In the data rows, the value 128 means zero.
Some points, one per row:
[150 114  96 155 107 151 147  97 142 178 141 121  95 186  85 109 117 164
 175 142  95 124 176 123]
[108  74 140 113 168 192 183  72 119 152  81 192  62 136 167 123  87 141
  86  82 149 165 154 161]
[110 124 105 144 174 135 126 117 130 131 146 171 112 109 158 105 110 133
 170 130 166  89 123 122]
[158 149 153 119 144 107  94 173 127  65 115  98 166 150  97 128 123 128
 123 165 140 127 136 126]
[157 146 163 176  93 104 123 156  54 150 112  84 135  66  98 128  85  57
 153 129 137 118  76 110]
[129  95 135 139 108  97  94 134 121 110 146 107 148 145  83 120 117 125
 111 138 118 150 112  82]
[152 163 209 150 144 123 154 108  78 125  84 125 132  75  80 160 116 100
  63 149 100 154  86 146]
[159 103 109 139 134 154 153 115 140 131 103 152  82 145 129  79  90 117
 159  96 144 131 146 122]
[ 62 144 139 170 103 167 136 160 138 169 198 103 109 145 127 128 147 159
 146 186  29 103 123  93]
[156  96  69 153 123  77 135 123 131 128 135 174  98 161 126  57  88  78
 208 122 159 134 138 115]
[ 45 161 173 160 145 141  95 149  73 181 202  56  89 132 156 100 132  99
 117 124 115 100  53  76]
[126  83 132 154  97 152 145 124 110 162 126  79 118 137 157 151 142  64
 131 151  73 181 117 124]
[119  76  90  97 119 175 184  88 128 205 182 104  80 127 140 160 132 122
 126 117  99 184 125 144]
[137 149 187 177  59  97 108 161  89 141 122  64 165 111  86 106 134  52
 130 142 132 177  63 116]
[108 172 142 136 132 130 147 115 129 141 146 141 152 123  90 149  95 172
  85 144  88  77 125 140]
[174 101  84 146 120 102 114 138 141 109  86 160 154 149 131 121 116 156
 165 115 168  82 164 132]
[116 140  94 125 191 121 130 138 111 137 128 154 105 113 141 111 113 126
 174 136 184  94 133 132]
[155 145 100 102 113 136 175 114 145 129 103 171  87 126 181 143 126 137
 120 145 151 118 164 130]
[126 129 126 121 102 108  94 142 146  82 152 126 178 115  93 115 156 140
 138 112 134 146 127 132]
[154  70 108  91 130 179 138 104 181 150  98 137 129 149 146 170 126 143
  83 110 110 169 205 159]
[132  95 132 109 126 138 136  70 114 173 102 157 145 105 156 134 103  71
 119  93 138 199 160 133]
[143 155  92 132 125  84  77 160 112 120 178 140 128 148 113  92 154 161
 196 121 139  93 134  88]
[172 133 156 163 112  99 177 112  67 126  63 128 105 112  88 123  86  56
 154  88 159 143 144 111]
[159 135 173 135  87 170 129 124 112 131  68 124 123  93  97 155 126 126
  90 129  88 172 141 138]
[155 136 141 115  84  98  98 172 103  95 123 151 134 123  86 136 176 117
 170 156 141  87 153  98]
[103 149 150 165 150 180 117 134 152 123 186  93 104 144 138 163 115 142
 118 151  68 120 136 151]
25 more points follow, each with its number after it:
[124 137 158 170 108 185 194  55  89 188  95 129  52 123 149 133 104  68
  79  89  85 188 124 160] 0
[ 99 128 147 109 144 198 122 126 126 141 143 149  87 135 141 167 137 163
  91 168 113 114 139 136] 1
[160 150 108 113 109 130  97 143 159 120 141 133 188 122  93 148 161 205
 117 159 112 121 153 131] 2
[113  79  83  71 158 142  95 100 198 125 119 173 141 193 189 136 136 179
 114 116 158 136 154 142] 3
[105 107 125 108 164  94 112 181 188 111 200  98 145 154 153  99 149 168
 157  90 206  97 107  98] 4
[ 50 117 150 101 145 175 119  88 158 163 141 136 125 146 149 133  96 156
  89 123  89 111 149 111] 5
[149 116  93  92 143 115 141 154 164 117 128 149 149 108 139  92 113 160
 148 108 159 121 104 135] 6
[ 97 121 115 140 160  90 147 150 132 121 126 126 112 125 164 109 126 117
 143 113 152 127 122 142] 7
[135 181 165 194  64 130 136 165  45 142 154 101  81 103 106  97 117 108
 205 172  83  51 113 105] 8
[164 111 156 150 103 142  97 139 136 139 128 102 146 136  95 138 141 103
 136 135 127 163 137 127] 9
[ 97 145 117  82 163 123 107 153 127 109 139 128 179 132 122 108 151 196
 101 146 191  55 111 118] 10
[ 76 182 155 175 127 119 156 160  43 147 199  58  84 109 165 129 132 121
 168 129  67  85  61  78] 11
[ 90 129 109 202 104 157 118 134 145 180 167  94 100 158 144 140 135 164
 186 194  59 151 169 119] 12
[173 146 109 162 121  99 127 149 151 128  89 164 164  94 124 106  91 137
 164 142 134  92 151 138] 13
[128 106 157 116 150 165 117 104 137 109 131 163 103 126 171 144 141 139
  77 121 141 144 128 157] 14
[ 95  96  40  65 202 143 149  91 162 148 154 164  72 174 211 145  89 166
 118 123 193 102 115 136] 15
[108 145 122 160 157 126 133 146 144 116 155 151 102 133 169 126 123 152
 142 157 146  99 146 132] 16
[132 133 189 101  83 105  93 130 126 117  94  70 192 106  90 137 181 100
  81 127 103 184 113 116] 17
[ 99 105 119 102 137 180 159  92 165 169 119 193 126 127 168 141 144 166
 116 118  94 157 166 142] 18
[137 152  97 149 129 145 143 144 101 131 137  80 120 155 101 118 136 145
 179 153  88 100 109  80] 19
[126 122 136 143 115 179 215  79  76 210 100 110  95 111 108 150  70  53
  99 105  82 240 135 148] 20
[199 122 220 137  54 113 126  92 141  96  95 135 181  64  49 158 159  87
  18 125 114 251 141 142] 21
[126 118  58 123 183 145 106 148 124 137 110 180 104 134 152 114 112 148
 165 118 188  75 141 134] 22
[148 144 120 133 118 120 110 138 166 130  93 146 131 127 119 141  90 138
 126 131 137 100 134 152] 23
[144  50  43 116 117 122 125 110 151 197 190 175 137 206 179 116 138 122
 166 122 141 197 153  87] 24
Which of these numbered points is nearest to each point below, looking only along the 6 directions in which the first points spread most? Its number follows each.
[107  95 107 135 138 178 141 111 144 200 143  90  91 152 117 143 143 113
 134 123 110 173 123 155] > 5
[129 112 140 116 139 162 144 110 144 122  86 129  87 116 139 134 133 111
  93  95 156 153 128 165] > 14
[118  89  32 138  88 101 144  93 144 198 165 135 123 214 180 121 157 127
 166 102 109 205 169 110] > 24
[126  88  88 128 129 150 183 103 159 138 108 177  90 150 151 101 103 119
 141 128 126 141 157 128] > 18
[109 166  93 164  94  93 145 167  84 168 194  92 111 131 105 130 119 123
 212 163  43  82 121  78] > 19
[176 131 227 116  26 114 112 105 125 106  75  96 201  60  80 144 161  87
  38 110 107 227 120 166] > 21
[131 143 192 111 116  83  87 148 129  86 107  92 174 104  82 174 146 129
  66 130 127 161 113 116] > 17
[126 114  92 142 114 158 160  91 135 208 154 113  86 149 117  89 128 142
 136 142  66 122 130 118] > 12
[148 129  85 101 150  93  94 135 141  75 149 115 129 174 119  96 148 126
 178 134 151 110 134 110] > 6
[ 99 108  93  86 191 104 124 122 153  93  89 181 111 127 164 101 126 154
 142  96 225  51 132 123] > 22
[ 87 147 100 116 145 117 101 143 129  89 190 138 142 143 153 151 139 151
 145 150  96 111 121 110] > 16
[149 103 120 150 175 135 160 116 128 100  54 169  96 135 122 112 101 108
 123  86 217 130 138 153] > 6
[ 78 165 153 175 101 144 135 137 124 136 192  92 120 146 102 113 139 157
 170 167  51  91 161  96] > 19
